In the data rows, 128 means zero.
Here are some rows, each followed by its group. Rows of different groups can look alike.
[ 73 161 173 112 104  78  75 131] Q342
[150 143 120 103  92 134 165 191] Q815
[125 119 146 119 127 142 138 113] Q115
[150 105  89 165 175 154 133 100] Q252
[117 120 144 120 129 136 134 106] Q115
[ 73 161 173 116 102  77  74 136] Q342
[ 74 164 175 119 101  77  74 128] Q342
[160 140 116 113  97 132 170 182] Q815
[ 74 155 177 117 104  76  76 129] Q342
[156  98  87 163 175 148  97 111] Q252
[121 119 141 116 126 137 149 108] Q115
[123 116 146 121 126 136 139 115] Q115
[154 142 117 100  96 136 167 182] Q815
[152 102  88 169 175 147 131  96] Q252
[156 138 119 103 100 136 165 180] Q815
[ 73 160 177 114 103  78  76 127] Q342
[122 111 140 116 127 134 136 107] Q115
[153 106  87 167 173 155 133 100] Q252
[157 107  88 152 169 151 131  98] Q252
[154 109  88 164 175 154 132 105] Q252
[126 115 138 122 127 136 137 113] Q115
[ 75 159 169 115 103  75  69 132] Q342
[ 71 152 173 119 101  79  74 137] Q342
[153 117  88 161 170 150 136  99] Q252
[126 112 144 127 131 139 134 114] Q115
[124 118 142 124 127 139 135 113] Q115
[158 144 119 103  92 133 165 183] Q815
[152 134 123 102  96 137 168 182] Q815
[154 140 115 103  99 136 166 181] Q815
[150 102  90 161 171 154 137  99] Q252
[127 117 136 119 128 139 138 113] Q115
[ 74 155 177 117  99  81  76 129] Q342
Which group is second nearest to each row below, going by the distance to the group's nearest row?
[ 72 154 172 111 106  84  72 129] ~ Q115
[154 138 120 105  93 137 164 178] ~ Q115
[124 117 140 124 130 134 136 109] ~ Q252
Which group is second nearest to each row below, going by the average distance to the group's rows?
[128 114 140 119 128 138 135 105] ~ Q252
[155 107  89 160 175 153 134 105] ~ Q115
[125 118 141 121 127 142 137 105] ~ Q252
[151 138 119  96  95 133 167 184] ~ Q115
[127 114 143 121 127 138 135 108] ~ Q252
[156 106  89 165 174 155 136 100] ~ Q115
[124 118 142 123 127 143 137 112] ~ Q252
[127 118 142 124 125 136 135 105] ~ Q252
Which group is nearest to each row below, going by the average distance to the group's rows?
[156 104  87 160 176 151 133  95] ~ Q252
